rotation ticks, each row followed by its count of ticks:
The counts run from 0 to 289.
[-30  -8 -17  21  -9 -21   5  -9 -28  22  15  -2 -19  -2  -4 -15 -14   1
  -3  24  44 -20  36  18  10 -28  39  27 -10   3 -10  -5 -18 -27  18 -37
 -16  12 -21  -3  -2  24  25  11  13  -8  10 -11 -11  -1 -21  19 -27  -2
  15   1 -32  -3 -35 -17  29   8  -3 -26  -6 -21]
193
[-39 -21   6   7  12 -17  31 -11 -23  38 -10  -4 -18  -5  -3 -19  -3   5
  18  11  62  32   2 -16  10 -11  22   5 -15   4 -23  16   4 -52 -41  -8
  18   2  -3  33  -3  -6   2 -12  -1  -6   5   1   6 -12 -30 -11 -20  18
   1   3 -40  -5  -9  22  12   5  13  14  26  25]
122
[-45  -5  -5   4   7 -15   5 -10 -31  29  23  29  -9   6   9 -19  -5   0
  -9 -32   9 -19  28 -15  -4 -30  26  28  -4 -14   6  -4 -28 -31 -32 -14
  -6  13 -21  18  16 -14  29   5 -14 -10   2   0  14 -14 -24  25 -14  25
  18  -1 -33 -26 -38  -1  14   7  14  -3 -34  -5]
232
[-22  28 -25  11   1  -9   0  20 -25  25  23  21 -13  -2  22 -32  -6  22
  20 -25  14   8  -1 -22   5 -20  21  27  -7   1 -17 -15 -30 -38 -40  -8
 -19  -9 -33  12 -13 -33   3 -10 -11   8  31 -27  13 -23 -15  42 -26  14
  24   8 -26  -3  -4  28  -2  15   5  -6 -18   1]
273
[ 16  17   6  -2  16  12  13  10 -33  13  -8  22  -7  -2  36 -30  -6   0
  31 -19 -10  21   3  11  -3   6  21  19   6  30   4 -32 -19 -30 -15 -22
 -20 -24 -37  17 -23 -20  11  15   5   8   4  12  12 -15 -35  33   5  37
  14  39 -34 -24 -16  -5   5  -5  20  -9   7  -7]
21
[-12 -22 -16 -29  34 -22  35 -14  -6  37 -14  12  -5   7   6  17  14   5
  14  32  12  16  12   5  19   8   9  -5  25 -11 -16 -20 -10 -32   0 -16
  23   7 -18  63   2  16  20 -19   9 -12  -1   0  32 -20 -31  30  17   1
  -6  24 -17  -9 -24 -13  11  15  -7 -19   5  -9]
26
[-12  23   9 -25  27   3  31  29 -30  49  27  24   5  -4  10  -4 -14  -4
   7 -11  -6  10  -7  -4   5  25 -11  16 -19   2  -5 -37   2 -46 -19 -13
  -1 -24 -21  24 -21  -9  29  -8  10   1  21 -31  26 -14   3  22  13  50
  -2  31 -18 -17 -16 -12  13 -11  17  -1  -2 -16]
136
[  1  -1  12  18  17 -21 -19 -10 -11  47  12  29  13  20 -25  -1 -14  -5
 -10 -10  13   2  10  -6  25  -1  -1  35 -38  -8 -20  -2  -1 -31 -28 -34
  27   6   3  10  10  -5  27 -14  15  -5 -13   9  18 -22  -9  25 -11  24
 -16  18 -26 -41 -36  -5 -16  10  40 -12   1 -12]
104
[ -1  24 -17  10   9 -19  -3   5 -14  33  14  31   3  18  -7   0  19  10
  -8 -18 -11 -14   4   4  27  20  11  29 -10 -14  20 -38 -28 -27 -31 -20
 -22   2 -23  39 -14 -15  22 -13   3   9   9 -16  19 -31   1  45 -17  13
  13  34 -11 -13 -20 -13 -16  27  21 -10 -19  -8]
30
[-33 -20  -6  13  36 -18   8 -24 -22  36  10  18 -10  14 -13 -11   7  -9
 -14 -10  35  13  42  29  37 -19   7   3  -7 -15  13 -18 -10 -21   0 -39
  12   9 -14  38 -12  24  43  -8   3  23 -16   7  -1  -3 -31 -11 -38  27
   0 -10 -37 -19 -20 -30  -7  10   8  -4   9  -3]
35
[-13 -17 -25   5  12 -25  -4  30 -42  29  14   7 -20  -8   6 -12   2  11
  44  -7  22  26  -3 -10  24   7  -1  -6  -1  26 -30 -23 -15 -19 -16 -15
  -3 -30 -28  19 -41 -21   1 -11   9  17  33  -1  -1 -16  -5  30 -37  19
  12  -2 -16  -3   7  16  30  23 -13  -6  30   0]
90
[ -4  13 -13  29  -6 -34  43 -22 -15  33   9  -9 -27  19 -23  11  21   8
 -29  -2  20 -16   6   7  15  12  16  20 -39  -3  19 -21   4 -35 -26 -10
 -31   2 -17  27 -20  -7  -1 -23  -1  11   7 -26  -5 -29  -9  25 -16  -1
  34  34 -23  12  -8 -11   7  37   7 -20   2  23]
187
[-13 -22 -13  29  -4 -13  -2  -3 -43  33  24  18  -8   6 -10 -22 -25 -22
 -10 -36  26 -12  21  -4  10 -36  10  17 -47   4 -20   6 -18 -20 -14 -36
  24 -16 -10   5  13 -15  25   6  -2 -11   6  -1  12 -18 -24  33 -19  12
  21  -9 -36 -46 -13  -6   8  26   6 -14  13 -10]
84
[-13 -11  -2  20 -12 -28  28   0 -41  16   6   7 -10 -18   9  -2  -5   9
   9  -2  19 -21  25  39  17  11  40  -1   2  23  12 -28 -22 -23 -10  -1
 -40  -6 -23  32  -9  -6  13  23 -10 -28   6   4  -8 -38 -33  11 -16 -18
  24  -6 -32 -10 -20 -14  15  26   2  -3 -18   0]
235
[ -8  -9 -34  13   1 -15  21  15 -34  35   3   5 -14  17   7  -4  -9  -4
  29  13  18  30 -11 -18  23 -13  10 -11 -23  11 -31 -10  -7 -26 -16 -13
  34 -27 -16  33 -10 -37 -13 -22  15   8  17 -22  23 -34 -15  46  -2 -15
   9  15 -16  -7  -1  22   3  37 -12 -12  22  11]
92
[ 22  19  -7   0  -6   1  21 -11 -28  19 -17  20  -3  -5  18 -18  -6  24
  38   6   7   9   3  -4 -13 -17  24  30 -12  15 -19 -42 -12 -51  -5 -24
 -12 -18 -25  20   1  -5  -6   4  32 -23  22  -8  25 -16 -35  43   7  -9
  21  40 -30  -6 -19 -14  24  -1  18 -12  -6 -11]
19
[-16  24   1  11  -8 -21   0  -8  -1  38  17  20   2  14 -33 -10  -6  24
 -15  12  32   0   8 -11  15  -7  12  48 -25  -9 -15 -16   4 -53 -21 -26
 -14  16 -19   2   0   4  13 -28  24  13   9 -30   1 -12   5  11 -40  25
  -1  36 -28  12 -27   5   0   4  28 -16  -8  -4]
145
[ -2 -10 -19  21  12  -5  -6   7 -27  12   2  -2 -28  10  14 -29  -8 -17
  -1 -18  18  30  23  11   1 -21  25   5 -11  16  -8  11 -26  -3  -7 -50
   8 -13 -25  10 -17  -5  18   2  -3  34   7   2   2 -12 -36  39 -34  34
  32  -1 -27 -28 -19   3 -16  35 -20 -20  16 -12]
43
[ -4  -1 -41   3  12 -21   0  15 -12  21   1  14 -15  15   1   4  14   3
  27  36  16  30   3  13  43   0  13 -16  14  17  -2 -24 -19 -16   5 -28
  15  -9 -37  35 -23  -7   0 -20  12  26   7   7  10 -25 -26  46 -15  -1
   4  24 -10  -3 -10   6   0  37 -16 -23  17 -13]
247
[ -7   4   6 -22  24   3  41  -1 -25  49  14  14  10  -5  -4   1 -14  -3
   8  -6  -2   6 -16  -7  -2  17 -16   7 -22   5 -14 -30   4 -46 -18 -20
  14 -17 -14  28  -9  -6  21  -7  18 -20  18 -32  33 -17  -3  25  21  28
  -3  32 -20 -14 -15 -28  30  -8  12 -13  -3 -12]
135
[-25  -3  -9  -1 -12 -11 -11   8 -27  24   5  18  -2  23  -8  -6 -22 -12
  16  41  35  11  24  32  29 -21  23  26  -1  18 -20  -3 -12 -38  14 -31
  17  12 -23  13  -7  11  14  -1  32   8 -16  13   6   4 -22  16  -9  18
 -20  38 -20 -23 -42  -1  22   3  19 -20  11 -28]
172
[  6  22 -12  16   9 -19  17   7  -8  26   4  24   1  21  -8  10   9   6
 -27  -8  -6  -8  17  24  40  24  21  15 -20  -6  35 -37 -20 -25 -28  -8
 -34  -7 -21  30 -16 -17  14 -14  -6   8  -4 -10  19 -50 -14  37  -9  -6
  24  24 -20 -11 -19 -14 -18  39  14 -13 -30  -6]
31
[ -3 -20 -30 -19  21 -18  24 -10  -9  25 -15  10 -17  12   3  16   5  -5
  13  44   0  23  10  23  30   2  26 -12  20   3  -4 -18 -17 -23   5 -16
  27   0 -22  55   0  10  11 -11  16  -6  -7  11  23 -26 -38  46  18 -14
   0  24  -8 -21 -43   6   0  34 -13 -22  -1 -14]
25
[-26   4  15   4   6  12   9   9 -34  20  -6  15  -4  19  10 -26 -16 -31
  20  10  35  30  17  29  35 -10  21  10  -9  28  13 -16  -6 -42  -9 -20
   9  -4 -31  18 -12 -18  10  -2   9  16 -13  12   6   4 -34  -9  -2  19
 -14  27 -34 -31 -21  -2   3   1  27   1  27   2]
170
[-11 -28   2  21  -1 -24  33 -11 -39  17  -3   3 -14 -20  13 -14  -1   5
  16  -7  28   5  22  36  19   4  32 -10   6  23  -1 -31 -12 -15 -12  -4
 -33 -13 -18  46 -10  -7  12  18  -3 -25   2  11 -12 -28 -33  -6 -22 -11
  29  -3 -39  -2  -3 -16  24  19   3   9  10  18]
236
[-54  -9 -16 -13   4 -19  23  13 -38  36  32  12 -16   1  -2  -1   0   6
  21  -2  41  -7   4 -12  19 -13  -1  24   5 -15 -12 -26 -13 -45 -21  -1
  -2   7 -23  21  -9  -7   9  -7   2  -4   7 -21   3   7   1   3 -18  22
   3  11 -34  -7 -14   4  62 -18  14  -6  -3   2]
164
[ 12   3 -13  18  23  10 -11  17 -28  30  13  29   5  27  -1 -17 -15 -22
  16 -24  11  20  22  19  33 -17   4   2 -28  12  -3 -26 -15 -17 -13 -44
  24 -26 -15  16 -17 -19  24 -15  15  27  -7   3  27 -10 -29  31 -21  19
   0   6 -22 -41 -10 -19 -17  20  17 -12  21 -15]
63
[-23   8 -18  16  -4 -44  22  -8  -4  33  24  -9 -20   6 -29   9  27  13
 -25  -1  19 -30   6  -1  23  23  13  19 -21 -18  13 -23  -9 -28 -23  -9
 -29   6 -20  24 -17  -8   9 -21  -7   8   9 -23  -9 -23   5  25 -27  11
  33  29 -26  12 -14  -2  16  29  10 -17 -10  17]
186
[  0 -10 -12   6  -8 -30 -11  -3 -23  34  10  44  12  -2  -9   3  -5  33
  30   8  25  -6   3  -8  23  -5  12  27  -5  -3 -40 -28 -21 -40 -16 -26
  -2   0 -10  32  14  -4  11  -5  18 -40   7   5  20 -31 -14  38 -21 -14
   0  21 -29  -8 -22  -8  17  11  37  -3 -15 -10]
281
[-31  17   0  -1  22 -13   5  -8  -6  51  22  16   1  21 -29  -2  -3  14
  -2  14  36   6   4 -11  25  -4   3  44 -14 -21 -12 -17   6 -47 -17 -21
  -1  20 -11   9  -2  10  18 -33  19  17   2 -23   3  -2   4  -1 -31  43
  -7  29 -31   1 -19   1   5 -12  25 -18  -3   7]
144
[-26  -7 -18  -6  13 -25  10   5 -13  20  10  18 -23 -13  18 -15  21  26
  28 -30  10  12   4 -38  -5  -1  11   8  18   1 -25 -23 -27 -27 -35  -7
 -18  -7 -38  27 -21 -10  11 -13  -6  -7  22  -3  14 -21 -14  41 -30  33
  29   7 -35  -1 -17  18  27   4   6  -7  -6   6]
49
[-20  33 -18  -5  -4  -5  14  41 -24  43  30  14  -1  28  -5  -2 -23  -7
  -6   7   4  11  -9  23  39  31  -1   7 -22  19  14 -27 -11 -29 -20 -18
 -23 -24 -38  10 -42 -12  21  -7  11  33  11 -10   7 -30   8  32   1  30
  -8  15  -2 -24 -17   8  -1  28  -6  -9  -3 -16]
138
[-14   0   8  20  10  -2  50 -23 -18  29  -4 -15 -20  21  -5 -12   4 -21
 -23 -14  36   3  24  13   4 -15  29  13 -44   8  36 -13   2 -33 -28  -6
  -2  -2  -9  23 -10 -14  10  -7 -12  11  -5 -23   6 -13 -41  -8  -8   5
  27  23 -37 -15  -6 -15  -5  19  12  -2  10  24]
189
[  6  13  -1  -5  14   0  -1  25 -29  14   0  16  -8   1  26 -21   3 -12
  28 -10  -3  20  10  27  20  12  16  -1  11  29   5 -26 -26 -20  -6 -24
 -13 -24 -45  20 -34 -19  16  12   7  32  -7  23  15 -16 -32  42 -11  31
   0  31 -23 -35 -28   6  -2  10   4 -10  20 -19]
22
[-33  -9 -16 -20  30 -19  22 -17 -20  25   7  15 -25 -24  12 -11  13  27
  23  -8  11  23  -1 -29 -19   0  19  10  21  -5 -33 -13 -20 -31 -27  -9
 -13  -3 -32  40  -8   7  16  -2  -2 -15  30 -11  11 -11 -24  40 -22  34
  21   4 -34  -1 -15  10  27 -10 -15  -6 -12   4]
48
